In the data rows, zero lies at 4.5, halfway between 4 and 5.
Here is a table of points, one per row:
tensor([3, 5, 6, 3, 5, 8, 5, 0, 8, 5, 8, 7, 2, 3, 7, 5, 3, 3, 8, 5, 4, 0, 2, 4, 4, 1, 2, 5, 3, 4,
        6, 3, 6, 8, 6, 5, 2, 1])
tensor([3, 9, 6, 4, 6, 6, 7, 3, 3, 4, 5, 7, 4, 8, 8, 6, 2, 2, 5, 7, 5, 0, 3, 3, 4, 4, 4, 6, 9, 5,
        5, 4, 4, 7, 4, 4, 3, 4])
tensor([1, 7, 4, 5, 6, 7, 4, 2, 6, 8, 4, 6, 5, 6, 4, 6, 3, 3, 6, 6, 8, 0, 3, 2, 4, 3, 6, 3, 7, 7,
        5, 5, 5, 5, 2, 7, 2, 3])
tensor([7, 7, 3, 2, 5, 1, 5, 7, 5, 3, 2, 6, 5, 6, 5, 3, 7, 6, 4, 3, 6, 6, 4, 4, 3, 7, 6, 5, 4, 5,
        2, 6, 2, 2, 5, 2, 7, 7])
tensor([3, 7, 8, 5, 5, 7, 7, 2, 2, 5, 6, 5, 4, 8, 7, 8, 3, 1, 4, 8, 4, 1, 0, 3, 3, 2, 4, 4, 8, 5,
        5, 6, 5, 7, 4, 3, 3, 2])
tensor([5, 5, 2, 2, 5, 6, 2, 2, 9, 5, 4, 7, 2, 6, 6, 4, 5, 7, 8, 1, 7, 3, 5, 5, 5, 5, 5, 5, 3, 4,
        2, 7, 4, 3, 6, 4, 6, 4])
tensor([6, 3, 5, 4, 3, 2, 2, 8, 1, 5, 0, 2, 9, 5, 1, 5, 4, 9, 2, 3, 8, 9, 9, 6, 5, 8, 8, 3, 7, 2,
        4, 7, 5, 0, 1, 5, 7, 7])
tensor([5, 6, 4, 3, 3, 3, 6, 6, 5, 1, 2, 6, 4, 8, 5, 5, 4, 5, 5, 4, 5, 4, 3, 3, 2, 6, 5, 6, 6, 7,
        5, 6, 2, 4, 5, 3, 5, 6])
tensor([6, 1, 1, 5, 7, 3, 3, 8, 5, 5, 3, 4, 7, 2, 2, 2, 6, 7, 5, 2, 4, 7, 6, 6, 6, 5, 5, 4, 3, 4,
        5, 5, 5, 2, 6, 7, 4, 6])
tensor([4, 2, 5, 6, 4, 3, 3, 6, 1, 5, 3, 3, 7, 4, 2, 4, 2, 7, 3, 5, 5, 6, 6, 6, 5, 5, 7, 4, 6, 5,
        5, 6, 5, 4, 5, 6, 4, 4])
tensor([4, 3, 3, 2, 4, 5, 3, 3, 8, 5, 5, 4, 3, 3, 5, 4, 5, 5, 7, 3, 3, 5, 5, 5, 5, 3, 3, 4, 2, 4,
        5, 5, 5, 5, 6, 5, 4, 5])
tensor([5, 0, 6, 8, 4, 3, 5, 8, 0, 5, 6, 2, 8, 0, 0, 6, 5, 5, 2, 5, 1, 6, 5, 7, 6, 2, 3, 4, 5, 4,
        6, 2, 6, 6, 4, 8, 3, 3])
tensor([4, 2, 5, 9, 3, 5, 4, 5, 1, 6, 5, 2, 6, 3, 3, 5, 4, 4, 3, 5, 3, 7, 6, 6, 7, 3, 5, 5, 5, 3,
        4, 3, 7, 5, 4, 6, 3, 4])
tensor([5, 5, 3, 5, 5, 6, 4, 3, 4, 7, 2, 5, 5, 5, 3, 4, 3, 6, 4, 5, 8, 3, 5, 4, 4, 5, 6, 3, 7, 6,
        5, 6, 4, 5, 4, 6, 3, 3])
tensor([2, 4, 2, 4, 4, 9, 2, 0, 8, 6, 6, 6, 1, 4, 6, 4, 4, 2, 8, 5, 4, 1, 3, 4, 6, 2, 3, 5, 3, 5,
        4, 3, 6, 5, 7, 5, 3, 3])
tensor([4, 5, 3, 2, 5, 5, 6, 3, 9, 4, 6, 6, 2, 4, 7, 3, 6, 4, 5, 3, 5, 2, 1, 3, 3, 5, 4, 4, 2, 6,
        4, 4, 3, 6, 5, 2, 3, 5])
tensor([4, 4, 2, 2, 6, 4, 6, 4, 8, 3, 7, 6, 2, 2, 5, 4, 6, 3, 5, 3, 3, 3, 2, 4, 5, 3, 2, 4, 0, 6,
        4, 2, 3, 7, 5, 5, 3, 4])
tensor([5, 8, 8, 5, 6, 5, 7, 5, 2, 3, 4, 4, 5, 7, 6, 4, 4, 2, 3, 7, 3, 6, 3, 3, 3, 4, 5, 5, 6, 5,
        4, 4, 5, 4, 2, 3, 6, 5])
tensor([5, 1, 2, 5, 4, 3, 2, 7, 5, 7, 2, 4, 6, 3, 2, 3, 5, 7, 3, 3, 6, 5, 6, 6, 5, 5, 5, 4, 3, 6,
        5, 4, 4, 5, 4, 7, 3, 5])
tensor([5, 3, 1, 4, 4, 6, 2, 2, 7, 6, 5, 5, 2, 3, 5, 4, 5, 6, 7, 3, 5, 4, 5, 4, 7, 4, 4, 4, 2, 3,
        4, 5, 5, 4, 6, 4, 6, 5])
tensor([5, 5, 6, 9, 3, 6, 2, 5, 1, 6, 4, 1, 6, 5, 5, 5, 3, 4, 3, 7, 5, 7, 8, 6, 5, 5, 7, 5, 7, 2,
        4, 5, 8, 3, 6, 3, 6, 5])
tensor([5, 5, 5, 3, 5, 3, 7, 6, 5, 3, 5, 5, 5, 4, 5, 5, 6, 3, 4, 5, 2, 5, 3, 5, 4, 5, 3, 5, 3, 5,
        4, 4, 3, 4, 5, 3, 5, 5])
tensor([4, 9, 7, 4, 4, 2, 6, 5, 3, 3, 4, 6, 6, 9, 6, 3, 3, 3, 4, 7, 5, 4, 4, 3, 3, 5, 5, 6, 8, 5,
        5, 6, 3, 4, 4, 1, 5, 4])
tensor([1, 3, 1, 3, 5, 6, 3, 3, 9, 6, 6, 7, 2, 0, 4, 3, 5, 4, 6, 1, 5, 2, 3, 5, 7, 3, 3, 5, 0, 6,
        6, 5, 4, 5, 6, 8, 3, 4])
tensor([7, 7, 3, 2, 6, 3, 5, 6, 6, 3, 3, 6, 3, 7, 7, 3, 6, 6, 5, 3, 8, 6, 5, 4, 3, 8, 5, 4, 4, 6,
        3, 6, 3, 3, 4, 1, 7, 6])
tensor([4, 4, 3, 7, 3, 6, 2, 4, 3, 7, 3, 4, 3, 5, 5, 4, 3, 6, 5, 4, 7, 4, 7, 5, 5, 5, 5, 4, 6, 5,
        3, 4, 5, 3, 5, 5, 4, 5])
tensor([6, 2, 6, 2, 6, 4, 5, 4, 5, 3, 7, 5, 3, 2, 4, 4, 7, 3, 4, 4, 0, 5, 3, 4, 4, 5, 2, 4, 1, 3,
        5, 2, 4, 6, 6, 6, 5, 4])
tensor([3, 6, 7, 4, 4, 3, 7, 5, 4, 2, 6, 3, 3, 5, 7, 5, 5, 2, 2, 6, 3, 8, 5, 4, 4, 5, 3, 5, 5, 4,
        3, 4, 4, 5, 5, 1, 6, 4])
tensor([2, 2, 6, 9, 2, 6, 3, 5, 1, 5, 6, 2, 6, 2, 2, 7, 3, 3, 2, 9, 2, 6, 5, 7, 7, 3, 4, 5, 5, 5,
        4, 2, 7, 7, 4, 8, 2, 2])
tensor([6, 4, 9, 5, 5, 2, 5, 9, 1, 3, 7, 4, 6, 3, 2, 4, 7, 3, 3, 4, 0, 5, 3, 3, 4, 3, 3, 6, 4, 4,
        5, 4, 3, 4, 3, 6, 5, 5])
tensor([4, 2, 6, 3, 4, 6, 7, 0, 7, 4, 7, 5, 3, 3, 5, 5, 5, 3, 6, 5, 0, 2, 4, 4, 4, 2, 2, 4, 3, 4,
        5, 2, 5, 7, 6, 5, 4, 4])
tensor([3, 3, 2, 5, 5, 6, 3, 5, 6, 7, 6, 4, 4, 2, 3, 4, 5, 5, 7, 4, 4, 4, 5, 6, 5, 4, 4, 3, 3, 6,
        5, 5, 5, 6, 6, 5, 3, 4])
tensor([7, 3, 5, 2, 5, 5, 4, 3, 5, 4, 5, 5, 4, 5, 6, 3, 4, 5, 6, 4, 5, 4, 4, 4, 3, 5, 4, 4, 4, 2,
        7, 5, 5, 6, 5, 4, 6, 5])
tensor([6, 9, 5, 4, 6, 6, 5, 4, 5, 4, 2, 5, 3, 9, 8, 4, 4, 5, 6, 6, 8, 4, 4, 3, 3, 6, 5, 4, 5, 4,
        3, 5, 3, 3, 4, 1, 7, 5])
tensor([6, 7, 5, 3, 4, 5, 4, 1, 4, 2, 4, 5, 5, 8, 7, 5, 3, 6, 6, 5, 7, 5, 6, 5, 4, 5, 5, 4, 4, 3,
        3, 5, 5, 3, 4, 3, 6, 5])
tensor([4, 3, 4, 8, 3, 5, 3, 5, 5, 7, 4, 4, 5, 4, 4, 4, 3, 6, 4, 5, 7, 4, 6, 6, 5, 5, 5, 3, 8, 5,
        4, 4, 5, 6, 3, 6, 3, 3])
tensor([6, 4, 5, 3, 4, 5, 3, 2, 6, 4, 6, 6, 3, 5, 6, 5, 4, 6, 6, 4, 4, 4, 6, 5, 4, 4, 4, 4, 3, 2,
        6, 4, 6, 5, 4, 5, 5, 3])
tensor([3, 3, 4, 3, 5, 5, 4, 4, 5, 7, 4, 6, 4, 3, 3, 5, 5, 6, 4, 3, 6, 4, 5, 4, 4, 5, 6, 4, 4, 6,
        5, 5, 4, 5, 2, 7, 3, 5])
tensor([3, 5, 4, 7, 4, 6, 3, 6, 5, 7, 4, 1, 5, 6, 5, 5, 2, 5, 5, 5, 7, 5, 7, 5, 6, 4, 6, 4, 5, 5,
        2, 5, 6, 3, 5, 5, 6, 6])
tensor([5, 7, 5, 4, 4, 3, 6, 6, 3, 4, 3, 5, 5, 8, 7, 5, 4, 3, 4, 7, 6, 4, 5, 3, 4, 7, 5, 5, 5, 5,
        2, 6, 3, 2, 4, 1, 7, 6])
Along one direction, these points spread out more than along any other. Take the direction at right angles to it along which they spread out most. Go by this last direction. For each point below, how far along it does it lie, from 0 to 99? 50 is the average, and the first point above lies past it. One standard deviation of the points above along it is 16.
tensor([4, 4, 2, 1, 6, 2, 7, 6, 8, 3, 7, 7, 3, 3, 3, 3, 8, 3, 5, 3, 3, 4, 2, 4, 3, 6, 2, 4, 1, 4,
        5, 4, 2, 5, 5, 4, 3, 5]) 52
tensor([3, 3, 4, 6, 4, 4, 3, 5, 3, 6, 3, 4, 7, 5, 3, 6, 4, 7, 3, 4, 6, 5, 6, 4, 5, 5, 7, 4, 6, 5,
        5, 6, 4, 4, 3, 7, 4, 5]) 55
tensor([8, 4, 6, 3, 5, 4, 7, 6, 6, 3, 6, 5, 4, 3, 5, 4, 6, 3, 3, 4, 3, 5, 3, 4, 4, 5, 3, 5, 4, 5,
        5, 4, 4, 5, 5, 4, 5, 4]) 49
tensor([1, 3, 5, 6, 5, 5, 3, 5, 3, 6, 4, 4, 5, 3, 3, 5, 4, 6, 3, 3, 7, 4, 5, 4, 5, 5, 6, 3, 7, 6,
        5, 5, 6, 5, 2, 7, 3, 5]) 60
tensor([0, 4, 4, 5, 5, 6, 5, 3, 4, 8, 5, 6, 5, 4, 4, 6, 3, 4, 5, 6, 6, 2, 4, 4, 5, 3, 6, 5, 7, 6,
        6, 3, 5, 6, 3, 6, 1, 2]) 58
tensor([6, 4, 2, 2, 4, 1, 5, 8, 5, 2, 6, 4, 6, 4, 3, 4, 5, 5, 3, 4, 2, 7, 3, 2, 5, 6, 4, 5, 3, 4,
        5, 4, 3, 4, 5, 3, 6, 6]) 49
tensor([9, 5, 5, 4, 6, 0, 5, 9, 2, 2, 3, 4, 6, 6, 3, 3, 6, 7, 2, 3, 3, 9, 6, 5, 4, 7, 4, 5, 5, 4,
        5, 6, 3, 2, 4, 3, 7, 7]) 39
tensor([3, 2, 9, 9, 3, 5, 5, 3, 0, 5, 6, 0, 6, 2, 1, 8, 3, 3, 3, 8, 0, 4, 5, 6, 6, 0, 5, 5, 8, 2,
        6, 1, 8, 7, 3, 8, 3, 2]) 79
tensor([7, 5, 4, 4, 4, 3, 6, 7, 5, 3, 3, 5, 4, 6, 7, 2, 6, 5, 4, 4, 6, 6, 4, 4, 4, 8, 5, 4, 4, 5,
        4, 5, 2, 3, 6, 2, 5, 7]) 33
tensor([5, 7, 7, 5, 4, 5, 7, 5, 3, 3, 4, 2, 4, 7, 6, 6, 4, 3, 5, 6, 5, 5, 5, 4, 3, 5, 6, 5, 6, 4,
        3, 4, 4, 4, 4, 1, 5, 5]) 32
tensor([5, 1, 6, 4, 3, 6, 5, 3, 4, 3, 9, 2, 3, 0, 3, 6, 5, 2, 5, 5, 0, 4, 4, 6, 6, 0, 2, 5, 3, 2,
        6, 2, 6, 6, 6, 7, 3, 3]) 79
tensor([6, 3, 4, 4, 3, 4, 2, 6, 4, 5, 4, 3, 5, 3, 4, 4, 5, 7, 3, 3, 5, 8, 8, 6, 6, 5, 5, 5, 3, 1,
        5, 7, 6, 1, 6, 5, 8, 5]) 57
tensor([6, 7, 4, 3, 6, 3, 6, 6, 7, 3, 3, 7, 4, 7, 7, 3, 5, 5, 4, 4, 8, 4, 4, 4, 3, 7, 5, 6, 4, 7,
        3, 6, 1, 3, 5, 1, 6, 6]) 23
